(in the rows, 128 means zero)
The rows of X fall into a few groups, and each row is roughly a mix of its group's hidden directions.
X (172 x 12):
[[105 139  89 116 143  96 146 120 151 118  99  99]
 [119 102 126 130  85 137 152 136  88  97 107 121]
 [148 142 128 140 153 100 129 125 187 148 139 140]
 [145 139 109 135 127 113 128 182  89 150 123 113]
 [121  90 144 107  93 140  97 112  92 117 138 123]
 [142 130 152 127 155 115  76 131 145 135 154 158]
 [137  96 146 133 133  93  85 120 153 121 160 134]
 [154 115 155 132 118 102 123 124 135 112 154 182]
 [125  78 129  91 136 156 127 114 108 126 146 154]
 [126 144 131 161  94 128 165 112 130  85 112 120]
 [145 172 111 101 111 142 139 126 164 160 125 136]
 [153 179 104 107 115 143 138 102 150 139 147 135]
 [125 164 146 101 130 173 139 133 142  91 119 118]
 [124 134 101  81 122 110  99 160 117 103 112 119]
 [131 142 143 163 142  98 110 148 178 131 130 144]
 [144 120 176 134 129 122  96 142 143  93 158 137]
 [114 171  90  85 141 121 112 135 135 149 128 131]
 [135 106  77 128 116 144 113 122 102 167 111 135]
 [111 173  99 130 117 109  98 149 102 112 109 126]
 [151  78 130 109 123 150 125 104 100 129 133 160]
 [125 122 121  86 122 128 101 121 101 146 170 100]
 [165 149 170 129 121 123 165 132 129  94 137 127]
 [116 124  83 126 126 147 149 144 102 123  97  91]
 [114 142  86 137 119 156 124 104 142 159  95 108]
 [120 136 109 102  89 158 155  87 144 122 126 127]
 [131 135 177 129 133 119 116 138 145  75 145 141]
 [165 109 170 149 136 126 147 119 131 142 160 155]
 [140 121 174 130 132 115 118 147 120 126 160 175]
 [131 125 116 118 135 165 113 167  99  89 104 132]
 [105 128 131 159 135 154 122  88 130 175 121 141]
 [124 125 127  95 129  64 134 137 134 136 148 149]
 [110 140 108  92  86 144 122  93 146 108 123 120]
 [114 129 114  81 137 177 148 119 115 107 121 126]
 [122 108 140 128 119 122  90  78 144 108 147 155]
 [ 78 102 154 118 159 128 123 137 147 140 100 128]
 [143 118 144 118 126 129 101  93 123 170 170 138]
 [132 158 151 175 143 119 153 144 145 105 106 141]
 [133 119 144 182 145 126 140  86 138 146 108 138]
 [120 110  93 104 119 120 118 157  80 124 110 108]
 [126 145 112  72 118 171 131 112 127 108 131 126]
 [142 163  86 132 133 115 122 124 177 121 112 142]
 [110 153  75 135 149 148 118 122 126 145  99 109]
 [118 109 139 124 100 104  72 136 112 106 134 147]
 [151 114 170 158 149 107 141 109 157 136 135 151]
 [143 109 127 135 155 145  98 155  88 111  95 139]
 [160 166 116 135 134  92 119 152 164 119 145 126]
 [140 132 112 127 132  94 116 189 127 109 131 106]
 [169 103 137 139 107 153 118 132  86 126 148 149]
 [117 162 120 106 115 174 145  98 142 118 112 149]
 [152 133 146 124 131 129 152  82 133  81 144 141]
 [147 103 175 142 130 112 101 130 141 118 160 155]
 [138 144 124 136  84 104  92 101 149 135 149 149]
 [131  94 145 108 141 128  98 143 124 111 149 177]
 [ 96 141  75 147 141 143 107 118 130 143 120 102]
 [170 131 145 157 137 114  90 121 106 112 134 157]
 [136  98 122 130 120 121 164 141  76 137 112 102]
 [150  97 162 149 156 119  91 119 112 151 141 128]
 [127 119 105 124 166  70 143 135 127 151 118 134]
 [141 112 155 166 137 102 106 144 163 154 134 109]
 [143 106 173 114 137 145 106 133  84 119 142 143]
 [139 160 131 167 139 100 120 110 174 131 137 141]
 [125  92 126  86 136 112 109 140  87 138 153 121]
 [138 116 180 135 136 124 102 123 129 111 147 171]
 [135 157  68 120 121 111 104 113 122 149 131 137]
 [119 111 122 106  93 152 178 108 124 114 114 109]
 [130  90 167 156 142 138 135 124 107  91 119 144]
 [113 166  94 133 112 136 140 114 105 140 107  87]
 [140 116 117  79 151 157 123 130 127 121 150 167]
 [137 134 126 111 121 142  81 120  80 147 103 134]
 [ 82 108 114 117 121 124 123 123  76 123 142 106]
 [126 157  97 156 130 133 156 161 128 126  88 114]
 [139  93 161 133 128 120  88 123 105 145 162 116]
 [136 156  75 101 115 144 128 119  96 138 113 138]
 [106 124  90 143 134 148 135 102 139 137  81 103]
 [116  94 131 101 128 117 141 154  86 118 151  96]
 [105 148 133 168 155 126 136 151 111 123 101  91]
 [112  82 153 148 141 125 127 149  84 123 114 115]
 [140 137 123 113  84 141 103  84 145 144 154 124]
 [ 90  87 128 124 154 157 113 142  94 124 117 127]
 [135 126 187 131 125 138 107  98 125 135 156 150]
 [133 140 176 163 115 137 118 131 148 117 153 161]
 [179 126 118 160 107 102 131 134 128 154 145 106]
 [113 129 148  79 109 121 159 113 113 111 160 116]
 [150 149 124 149  96 104 137  94 162 153 142 121]
 [113  99 145 115 113 147 121 100  85 158 152 124]
 [123 170 143 149 151 122 136 157 159  98 112 146]
 [137  92 170 133 122 156  99 101 118 121 138 149]
 [144 156 143 146 104 117  98 111 174 132 150 146]
 [136 138 114 137 129  89 115 129 186 141 148 142]
 [116  94 142 124 138 105 116 175  93 120 134 106]
 [116 156 101 160 149 104 147 126 164 154 111 122]
 [125 152 110 132 129 113 169 169 145 109 106 102]
 [144  97 139  92 134  97 138 166 119 126 133 159]
 [138 100 121  85 116 166 145  96 118 139 144 117]
 [159 135 160 159 114 127 121 135 114 112 162 166]
 [152 129  94 116 126  89 153 166 130 130 108 148]
 [158 150 120 119 118 101 143 141 186 133 128 142]
 [134 115  98  84 122 142 130 124 112 148 123  80]
 [147 147 163 163 119 155 134 100 141 105 139 154]
 [179 101 167 118 115 133 143 146 121 135 133 106]
 [131  89 120 113 128 126 147  87 149  98 112 155]
 [154 167 121 139 135 114  86 111 125 143 155 155]
 [126 132 126 163 130 123 151 105 184 141 149 111]
 [162  87 174 116 128 140 130 123 135 132 158 136]
 [145 104 110 128 127 157 124 132  69 137 121 102]
 [133 131 139 103 148 152 150 123 167 104 140 171]
 [139 133 147  80 117 140 118 168 119  97 148 141]
 [128 115 119 158 150  74 121 147 129 156 139 108]
 [ 96 101 164 138 151 155 129 141 139 138  89 133]
 [133 128  82 142 135 107 156 133 152 153 109  94]
 [140 176 125 100 146 142 100 145 154 127 141 152]
 [125 138 146 146 119 151 170  83 108 154 122 131]
 [139 139 140 124 133 102 160 143 163  99 122 172]
 [117  99 154 135 150 155 111 139  82  98 132 132]
 [108 130 123 117 144 158 129 118 107 134 109  67]
 [135 165 106  83 149 141 135 157 140 108 115 118]
 [120 122  98 140 156 131 141 114 137 122  70 150]
 [137 106 130  95 148 178 137 120  94 138 148 132]
 [135 101 159 105 121  99 117 165 124 120 161 151]
 [113 108 113  96 111 166 155  85 121 126 129 124]
 [ 98  97 123 117 148 155 124 104  96 145  99 146]
 [125 107 109  76 142 166 150 121 104 125 127 121]
 [ 81 105 152 147 131 156 124 131 110 102 102 117]
 [140 108 156 126 118 128 108 111 155 119 158 178]
 [158 162 129 141 138 114 106 162 172 123 142 130]
 [118 118 108 141 143 162 127 102 124 142  78 153]
 [138 187 134 121 126 143 125 140 100  97 132 150]
 [139 158 151 120 104 121 119 111 159 115 176 141]
 [122 100 121 127 148 139 115 144  67 120 104 118]
 [139 115 165 125 112 114 107 138 117 108 183 139]
 [142 133 124 122 159  80 105 118 131 168 122 151]
 [124 167 156 141 117 134 132 125 155  87 129 162]
 [116  87 131 137 152 135 106 132  84 155 119 151]
 [100 150 141 119 119 152  84 107 141 132 161 148]
 [135 145 136 164 146  98 150 141 169 155 132 110]
 [ 99  97 134  88 133 112 125 162 134 126 123  91]
 [121 143 104 139 118  98 142 100 179 105 123 142]
 [157  93 124  95  95 118 137 141 150 117 137 160]
 [129 167 102 149 106  84 125 132 143 134 109 103]
 [103  99 135 124 162  92 140 163 124 125 100 140]
 [175 165 127 131 123 143 168 116 129 103 119 132]
 [116 162 124 110 114 182 155 109 132 132 112 138]
 [155 133 123 102 162  91 100 152 141 152 136 139]
 [112 141  91 136 144 115 146 103 118 181 117 127]
 [147 141 124 160 134 113 156 106 177 150 109 135]
 [ 92 128 126 166  97 139 140  81 127 123 125 131]
 [151 139 114 116  91  86 135 123 160 161 131 123]
 [143 141 153 150 108 160 108  96  96 144 148 146]
 [112 104 109 122 166 104 124 164 164 127 108 131]
 [143 123  99  97 146 140 143 135  83 149 107 103]
 [137 139 131 153 125 133  91 127 184 122 154 144]
 [ 98 149 101 104 123 169 151 141 111 104 120 108]
 [103 141 122 142 128 176 135  96 112 153 101 145]
 [113  98 160 134 138 162 113 103 114 107 108 158]
 [159 125 154 160 138 104 100 140 127 152 158 151]
 [102 128 120 150 166 121 100 116 166 138 107 154]
 [127 158 133 158 138 131 150  85 152  91 118 124]
 [118 124  99 116 106 145 106 141  77 119  96 121]
 [141 149  82  95 115 100 140 153 138 145 124 110]
 [115 156 134 137 117 113 124  99 180 133 151 156]
 [116 150 104 114 144 112 141 156 115 132 109  74]
 [113  85 130 148 155  85 120 119 133 159 133 119]
 [135 153 108 142 115 147 133  67 152 115 130 132]
 [129 147 122  92  95 167 130  88 135 115 140 132]
 [106 126 153 127 130 185  95 117 137 130 127 153]
 [142 103 174 128 140 132 164 138 141 115 163 111]
 [114 156 107  90  76 138 150 131 126 116 124 123]
 [ 94  97  98 137 128 104 143 141 101 147 113  97]
 [116 121 148 147 161 130 154 166 102 112 100 108]
 [102 153 126 117 144 148 135 134 133 140 104  70]
 [130 125 112 123 144  98 100 167  81 124 123 143]
 [127 179 119 156 135  95 143 157 151 132 117 132]]
In each list below, two rows fit none of the groups, and each other row fits one group, some only roughly. Which are they? Name them in the order they come.
  * z973: [110 133  98  94 121 167 103 100 130 110 105 131]
  * z173: [123 149 144 116 119 161  84 142 137  98 142 160]
  * z371: [148  76 157 151 148 100 141 144 131 143 133 132]
  * z945: [128 158 109 113 103 162 171 135 143 112 106 114]
  * z615: [133  86 146 112 115 135 101 156  91 118 151 111]
  * z965: [150 129 143 109 140  87 111 149 139 116 128 178]
  * z742: [122 146 163 146 103 140  78 119 128 113 146 149]
  * z694: [130 142 100 128 122 116 173 115 144 159 114  89]
  * z457: [127 129 133  99 112 140 145  89  90 111 159 104]
  * z115: [122  94 148 146 143 113 112 172  89 135 127 142]
  * z659: [107 161 128  95  99 171 112 127 124 113 149 122]
  * z905: [109 102 159  89 161 108 145 151 117 108 125 132]
  * z826: [144  97 142 129 159 105 120 178 124 150 125 110]

z973 z457
  * z749: [168 142 112 119  95 142 134 100 155 129 141 161]
  * z473: [145 138  87 126 107 127 103 119 103 166 155 145]
  * z866: [130 148 154 179 137 108  93 127 119 127  99 138]
  * z477: [133 159 104 120 138 125 159 148 180 113 117 138]
  * z963: [ 90 122 145 163 138 169 131 121 134 133 107  97]
  * z5: [123 143 137 142 101 145 130  97 185 107 131 135]
  * z647: [100 148 104 124 141 118 141 128 169 148  84 121]
  * z566: [135 127 130 138 142 101 100 164  88 131  98 152]
  * z238: [126  97 144 135 124 156 152 130  94 117 138  81]
  * z925: [123 135 129 137 149 134 117 161  95 179 112 150]
  * z791: [144 138  88 142 118 149 155 104 135 110  97  96]
  * z299: [157 144 165 132 148 152 165 137  96 127 141 112]
  * z469: [ 95 113 106  90 151 132 111 120 115 159 115  98]
  * z830: [105 121 150  98 130 144 177 114 108 154 136 110]
  * z585: [119 152  93 149 136 103 148 113 168 133 103 149]

z866 z566
  * z336: [146 144 122  95 126 116 116 181 106 106 150 116]
  * z650: [127 157  91 113  89 102 115 159 130 118 133 107]
  * z939: [138 103 143 125 108 145 108 118  90 109 169 102]
  * z777: [116 132 112 140 104 145 156  96 173 111 102 129]
  * z584: [133 141 134  91 152 111  88 147 127 123 146 167]
  * z992: [151 110 162 155 114 100 130 114 158 130 151 159]
  * z720: [152 147 148 144 170 147 111 128 167 124 128 156]
  * z507: [ 88 148  84 134 121 102 120 129 152 117 100 136]
  * z230: [160 120 125 130 169  95 158 138 146 157 114 118]
  * z97: [138 141 126 121  84  96 139 114 140 145 164  96]

z650 z97
  * z185: [129 142 119 108 111 184 114  99 109 139 122 153]
  * z98: [ 85  98 118 135 153 153 160 127 115 117  99 129]
  * z414: [112 144 113 138 155 104 104 124 175 148 157 136]
  * z657: [156 123 151  96 126 162 127 133  84 132 151 113]
  * z105: [127 174 103 165 146 112 142 141 138 151 110 111]
  * z262: [135  83 135 117 160 162 153 122 117 100 111 137]
  * z366: [136 177  77 115 119 146 141 129 123 138 127 110]
  * z65: [145 119 128 108 101 150 111  78 134 127 163 145]
  * z620: [ 92 138 146 137 106 165 140 103 124  91 123 152]
  * z532: [136  85 154 152 108  86 107 132 142 140 140 130]
  * z293: [146 130 148  89 106 139 104 130 102  94 149 153]

z262 z366
